Each row is where one point has got to under a steady rotation. How many ticks took it there?
The counts run from 0 to 526.
[154 145 108 136  88 182 145 116 109 108 144 152 134 135 123 119 117 135
 125 124 162 124 147 113 135  99 124 174 211 120 116 143 105 122 184  90
 159 181 124 165 141 173 122 168 132 141 116 131 116 123 100 141 129  92
 174 163 142 117  89 160 103 151 137 126 118 140  97 130 116 110  95  80
 114 141 113 173] -> 452
[125 128 120 120 115 130 121  89 120 152 151 155 144 132 131 127 130 181
  66 131 145 153 170 151 181 152 142 156 178 130  79 116 127 152 187 161
 114 164 116 157 112 113 126 153 117 136 125 135 120 129 144 100  78 167
 162  92 120  94 148 116  93 154 185 126 152 148  90 136 120  97 117  97
 152 153 128 120] -> 502
[155 117 128 147 101 116 165 121 134 121 133 132 170  89 108 136 158 134
  60 137 180 117 140 133 184 112 136 114 141 178 135 153 105 154 167 145
 116 169 139 190 125 126 119 140 117  97 128 147 104 100 184 110 119 142
 115  85 153 123 148 107  95 158 185 158 156 152 117 114 105  90 100 115
 115 139 146 158] -> 505
[ 88 132 135  89 117 132 107 100 142 164  90  92 159 111 136 127 159 100
 142 125 112 103 172 116 131 159 205 150 157 156 108 136  83 143 160 136
 135 145 133  98 131 138 148 144 133 134 101  84 136 127  83 118 107 153
 107 131 105 143 107 178 159 164 144  82 115 119 182 162 154 119 122 136
  84 141 107 121] -> 375
[ 69 103  98 152 169 129 113  92 117 141 149 125 109 131 161 114 137 135
 151 116 114  97 181 132 130 127 144 159 171  72 152 135 119 102 153 108
 119 110 170 153 118 132 155 106 131 115 148 101 123  84 124  98  95 134
 136  92 156 165 115 117 108 147 133  85 161  71 111 141 152 163 149  98
 177  87 122 160] -> 273
[106 110 132 118 166 140  97 108 101 131 166 176 137 125 156  85 168 146
  68 147 127 113 216 104 157 153 141 143 167 148 102 133 117 123 139 159
 111 159 140 139 137 105 150  88 155 142 116  89 113 149 112 104 113 161
 182 105 151 103 138  99 138 142 166 131 136 140 107 136 170 122 102 116
 164 166 135 119] -> 201
[165 151 115 151 152 136 127 165  80  87 120 134 142 126 138  88 108 126
 142 135 184  77 147 118 154 115 126 124 131 143 111 108 154  59 113  82
 132 118 145 144 120 148 148 132 104 149 157 121 163 111 140  99 116 118
 187 158 157 147  77 125 131 129 159 102 167 185 121 139 108 113 116 104
 136 129  78 123] -> 421
[128 150  85 120 166 108 131 134  90 179  91 116 183 132 138 123 165  89
 130 118 114 139 151 133 163 129 149 137 178 162 122 108 143 141 125 111
 113 122 107 105 131 107 144 164 112 112 105 132 159  90  65 110 122 164
 120 117  94 169 109 123 116 108 169  29 142 145 153 149 150 132 142 129
 111 111 143 118] -> 11
[140 124 143 159  67 103 142 138 111 152  80 110 172  76 107 130 167 115
 133  93 165 111 137 117 118 121 186 106 157 174 119 126  95 117 132 138
 142 121 149 130 126 145 163 136 118  97  74 117  91  99 131 146 155 114
 119 115 120 125 137  84 162 155 135 113 141 187 145 112  92 116 115 147
  75 120 145 112] -> 29
[100 141 109  96 148 164 130 121 143 169 131 101 134 130 120 120 154 159
 140 140 110  99 141 113 172 125 144 143 152 120 123 121 141 135 154 109
 120 145 185 142 163 128 135 127 117 119 143 113 164 113  89 152  69 150
  91 140 117 157  65 160 160 159 127  66 152 108 154 207 144  91 100 111
 110 106 114 137] -> 74
[154 120 182 139 107 157 140 113  91  95 114 122 134  60 137 129 151  96
  58 170 181 132 141 137  92 116 131 164 146 139 153 134 114  58 153 140
 162 173 112 121 148 136 149 119 127 131 134 107 134 117 129 132 127 147
 178  94 144  87 107 144 121 168 111 161 138 134 123  87 133 105 136 114
 150 152 128 119] -> 182
[113 168 137  86 143 107 161 130 140 170  69 151 179 134 139  97 196 119
 111 107 110 107 158 118 173 118 141 134 130 180 108 128 104 148 111 166
 112 106 152 146 134  90 112 140 130 120 121 136 147 117 134 110 106 148
 107 106 101 176 131  98 138 148 162  95 135 123 177 125 118 112 120 128
  81 141 171 118] -> 353
[145 123 142 136 120 142 167 149 117 106 112 123 156 122 129 112 150 101
 169 163 162 136 106  85 161 111 137 122 136 123 138 184 109 107 179  94
 170 124 134 174  91 105 135 167 143  89 106 122 116 105  80 122 160  56
 115 101 121 148  75 112 131 173 132 124 116 132 133  88  96 115 106 131
 118 129 107 173] -> 456
[117 101 170 110 134 133 117 144  91 125  88 110 156  88 137  78 141  98
 144 129 108 100 148 113 101 122 163 139 125  99  93 105 124  55 126 116
 169  97 130 100 108 132 179 113 153  99  96  74 130 126 108 124 130 130
 145  90 156 171  90 156 184 166 123  80 161 147 110 148 122 153 144 126
 111 120 100 133] -> 45
[112 133  90 145 146 156 141  91 115 140 116 123  85 118 155 135 123 159
 110  88 127 109 146 172 150  80  94 150 186 113 155 110 163  98 138  95
 151 123 171 153 134 144 129 145 103 158 165 122 128 105 178 110  86 167
 156 118 126 152 115 111 104 121 158  69 180 113 104 128 118 139 148  93
 153  99 135 123] -> 285
[173 107 126 138 108  97 158 119 111 147 114  96 163  78 100 162 139 144
  99 158 168 158 100 135 155 148 145 112 134 156 152 135 134 111 179 154
 119 160 127 156 108  85 132 145 103  88 132 144 153  85 150 121 127 131
  85  84 114 104 136  93  94 155 169 128 157 157 124 102 102  95 120 136
 141 127 126 131] -> 507
[122 160 163 116 118 106 141 144 124 177  84 150 167 143 141  66 171 111
 107 113 123 105 145  95 119 118 161 129 137 130 140 119  93 137 133 172
  72 108 172 141 134  84 130  96 111 110  98 118 165 116 101 136 114 132
  87 101  97 148 128 113 146 139 130 104 122  91 169  86 119  95 132 123
 104 152 180 133] -> 342
[198 143 118 135  95 148 161 143  94 100 124 163 151 141 117  98 136 139
 134 135 162 125 123 100 147  95 137 115 167 138 128 147 122 119 177 100
 158 157 125 174 100 139 130 156 139 125  91 141 119 131  77 127 170  62
 148 141 114 125  95 114 133 137 156 126 104 170 101  98  90 108  95 116
 100 159 112 190] -> 454
[132 157 123 149 110 140 125 130 117 152 133 152 134 119 132  91 158 161
 129 115 168  68 195 101 105 113 153 120 178 136 103 122 115 129 117 107
 115 132 165 136 166 159 131 116 114 167 121  73 134 141 109 142 137 109
 200 162 141 102 114 119 178 138  97 126 127 165 169 167 140 102  79 148
  87 158 116 129] -> 401
[118 135  77 160 118 108 161 117 142 141 102 146 130 141 139 155 154 162
 143  90 157 110 164 163 138  79  98 100 187 140 164 132 115 156 141  70
 121 130 153 187 138 129 143 144 108 134 111 128 130  95 136  86 102 133
 128 108  94 152 149  76 115 103 146  79 153 141 123 136  97 144 106 146
 109  81 143 145] -> 288
[101  95  89 108 128 187 126 111 122 122 114 143  91  92 144 133 179 154
  96 130  82 119 168 120 155 103 104 155 186 108 155 142 123 122 155 142
 171 144 164 146 127 145 129 124 210 123 119 109  70 151 118 114 109  97
 133 149 128 123 100 103 137 173 126 110 128 129  98 145 130 142 138 124
 143 110 127 147] -> 252
[150 130 137 121 121 123 166  81 127 140 117 128 138 101 119 158 183 109
  79 153 168 121 162 101 115 130 144 121 179 177 133 164  97 157 175 136
 145 198 122 155 157 121 121 153 128 156 109  96 132 129  95 147 170 153
 141  84 108  98 147 120 124 129 130 135  99 130 174 113 157 100  93 171
 117 171 130 141] -> 175
[164 153 125 134 156 135 166 125 123 127 112 112 158 111 122 150 145 125
 120 190 177 134  85 147 163 103 128 118 102 145 178 150 153  78 161 100
 108 145 124 142 110  95 122 147  77  95 158 128 205 107 108  98 113 155
 115 103 117 136  72 117  86 124 153 113 131 111 173 112 110  68 123 126
 146 143 123 127] -> 145
[146 129 142 108  95 163 139 100 135 109 111  79 108 109 110 135 118 162
 139 153 119 111 106 134 134 108 165 166 141  67 125 128 137  48 195 137
 157 137 171 136  92 145 128 151 103 124 160  90 154 131 120 142 126  99
 143 126 120 138  80 180 124 183 118 109 119 106 132 125  92  80 137 101
 134 145  93 143] -> 107
[136 136 142  92 159 129 126 135 106 150  84 122 171 100 165  63 162 111
  94 123  93 102 145 145 135 108 153 155 111 120 131  86 145  64 118 159
 109  93 141  80 105  87 122 121  99 109 172 110 162 127 139 104 109 169
 119 109 139 165 101 143 114 140 153  69 159 109 142 110 126 105 175  93
 128 134 147 114] -> 345
[122 135  96  83 128 165 121 124 133 172 126 114 140 145 115  93 146 180
 134 131  83 102 149 114 173 121 133 147 162 114 117 104 150 116 146 131
 117 161 169 135 138 137 137 125 125 125 140 126 162 139  80 121  66 148
 118 158 113 163  68 147 155 154 159  77 141 129 123 216 126  94 105 100
 113 122 117 134] -> 75
[ 97 133 138  77 163 144 126 122 134 136  75 100 146 108 148 107 158  82
 129 132  96  87 187 101 133 150 153 155 145 142  95 125 110 100 128 102
 184 139 140  97 123 134 120 158 163 147 150  73 126 149  97 126 133 119
 148 122 131 153 102 179 166 176 140  85 132 139 163 147 155 145 127 133
  83 155  82 137] -> 386
[113 122 128 116 157 156 135 128 123 141 132 163 168  95 140 125 199 125
  75 197 109 168 171 112 131 157 133 139 149 134 170 147 118 118 153 150
 123 158  86 100 134  95 128 148 171 110 107 100 129 151  43 115 109 128
 135 125 103  83  91 140 126 154 122 125 137 133 130 126 178 107 131 147
 136 135 131 141] -> 188
[162 132  98 134 133 161 137 185 124 153 112 135 163  96 111  91 187 146
 131 154 129  94 140  91 148 113 148 127 133 140 143 139 148 105 114 141
  85 122 169 122 132 118 117 100 144 108 137 100 143 146  90 144 140  72
 120 182 122 125  77 100 143 158 109 124 113 159 184 150 130  74 119 139
  97 160 135 137] -> 404
[ 89 135 187 121 124 131 112 138 110 133 100 120 128 110 145  63 144 129
 145 140 131  93 148 103 123 128 161 133 144 109  92  93 130  66 108 151
 163  78 193 135 117 122 156 116 150 109 125  91 125 112 141 134  97 103
 169  84 171 150 100 119 185 185 113 119 169 163 122 135  97 131 132 105
 127 116 118 108] -> 56
[166 117 139 123 119 131 133 143 107 132 111 129 133 130 143 119 146 142
 111 152 180 140 138  86 163 129 112 109 145 190 167 149 141 117 103 160
 142 169 178 165 149 101 160  78 154 132  88 134 151 109 102 109 120 153
  95 136  93 112 121  57 174 153 180 107 140 148 136 111 109  91 118 147
 164 142 146  95] -> 217
[133 124  84 158 138 129 182 150 100 136 110 147 139 116 130 124 180 134
 136 114 129  98 129 115 165  78  95 127 159 126 186 147 128 142 124 117
 100 112 174 186 124 123 121 101 135  91 147 152 125  84 152 110 117  92
  88 129 124 165 108  56 101 139 152  96 134 102 127 114  96 128 128 103
 147  90 161 175] -> 279
[144 163 137 138 118 113 141 134  71 146 117 150 161 106 129  68 146 134
 105 112 119  93 172  88  83 135 124 139 194 129  93  64 115 126 123 101
 132 149 141 134 162 139 131 153 133 147 109 113 153 132  86 175 139 112
 156 136 140 111 118 136 188 133 121  82 182 178 124 152 129 135 109 132
  92 113 105 153] -> 49
[106 136 101 120 127 166 119 139 142 110 136 134 129 157 134 101 136 141
 153 129 155  96 166 123 230 110 163 140 142 163  92 158 135 101 129 129
 148  94 168 161 104 150 137 146 142 126 133 125  91 133 142  88  81 107
 193 141 146 169  80 119 129 177 165 136 115 169 123 150 103 105  97  95
 112 153 133 115] -> 429
[ 79 146 120  98  98 132 114 129 174 172  84  99 180 109 129 135 177 132
 129 117 121 125 165 155 164 137 197 156 147 173 127 141  96 126 136 162
 113 108 132 106 125 127 128 150 134 103 123 110 113 128 118 112  58 147
 123 133  88 136 106 132 129 177 135 112 125 149 181 162 129  94 136 118
  79 116 159  93] -> 365
[137 103 141 152 134 120 144  99 124  98 125 105 147  62 116 157 142  89
  83 154 170 119 148 146 129 137 163 158 144 140 126 150 111  74 170 130
 151 171  85 113 114 139 138 161 101 121 159  88 123 112 145 111 144 160
 195  73 164 112 114 159  74 164 144 144 129 147 148 113 144 128 136 117
 141 156 105 129] -> 171
[ 87  85  96 133 179 163 112 101 133 138 118 144 115 129 187 108 150 170
 150 141  98 114 190 114 124 105 124 101 163  96 166 153 139 117 162 101
 163 118 182 140 111 112 145 112 150 114 129  71 111 148  76  86 147 123
 106 118 127 136 131 115 162 123 118  76 151  92 117 133 160 135 138 154
 155  98  95 148] -> 261
[138 162 146 133  91 121 150 147 108 132  92 137 152  81 130  84 177 121
 140 125 163  91 157  80 119 126 151 142 157 164 133 132  90 123  91 130
 131 135 172 136 147 136 109 147 162 136 137 102 124 114 119 167 131  55
 156 153 125 100 111 124 163 192 106 137 136 175 173 112 112 109 120 126
  93 143 123 143] -> 392
[168 133 135 106 111 133 136 115 110 136 124 119 153 115 124 136 165 116
  99 169 135 153 130 100 189 163 171 155 132 173 135 159 125 110 183 186
 127 161 123 130 105  94 102 167 133 110 135 121 139 124 123 128 153 106
 124 114 112 103 134 126  96 167 195 139 109 144 149  78 122  71 143 114
 155 183 138 132] -> 167
[127 151 124 121 116 112 123 138  98 110  98 154 159 101 116  98 164 139
 118 115 116  92 183 119 100 153 140 166 172 135  97  99 100 106 109 121
 131 132  94 107 120 143 133 149 162 148 110  99 109 163 114 105 113  92
 217 140 131 130 104 134 138 161 114 119 124 220 137 167 122 150 127 130
  85 139  95 135] -> 389
[162 122 146 108  98 158 143 163  95 163  90 111 162  79 122  79 173  92
 131 119  97 117 115  79 134 109 147 148 146 143 134 112 120 104 137 162
 150 130 169 104 125 119 130 130 166  80 120 108 128 117  90 173 154  88
  76 155 140 142  78 146 174 172 134  80 137 122 133 119 115  97 139 115
 102 124 138 150] -> 42
[126 114 121 107 143 180 148 116 137 136 154 155 151 110 108 106 182 156
  83 182 121 143 123 130 181  78 126 140 144  95 137 160 150  94 186 165
 104 132 157 163 112 103 132 134 140  99 128 124 119 128  90 128 111 121
 130  99 144 149  68 118 100 144 133 136 111  94 109 134 130  72 102  99
 138 156 168 140] -> 479
[167 132 109 140 114 112 139 152 128 158  79  67 192  80 109 137 137 101
 131 126 145  93 133 147 116 148 179 117 141 169 144 114 122  93 139 105
 120 147 105  84 127 125 135 146  86 117 132  96 173 112 105 129 137 141
  89 153 110 128 116 155 142 136 144  71 157 177 182 141 133 100 142 142
  85 123  96 119] -> 372
[101 103  88 120 118 154 119  98 146 110 140 125 127 152 102 144 135 155
 160 131 151 111 156 143 188 119 184 133 180 130  95 159 124 121 183 114
 140 119 134 161  98 158 166 146 127 126 105  89  88 137  99  89 113 130
 180 124 127 154  87 116 114 154 148 129  89 155 125 191 113 110  93 120
 109 151 111 123] -> 439
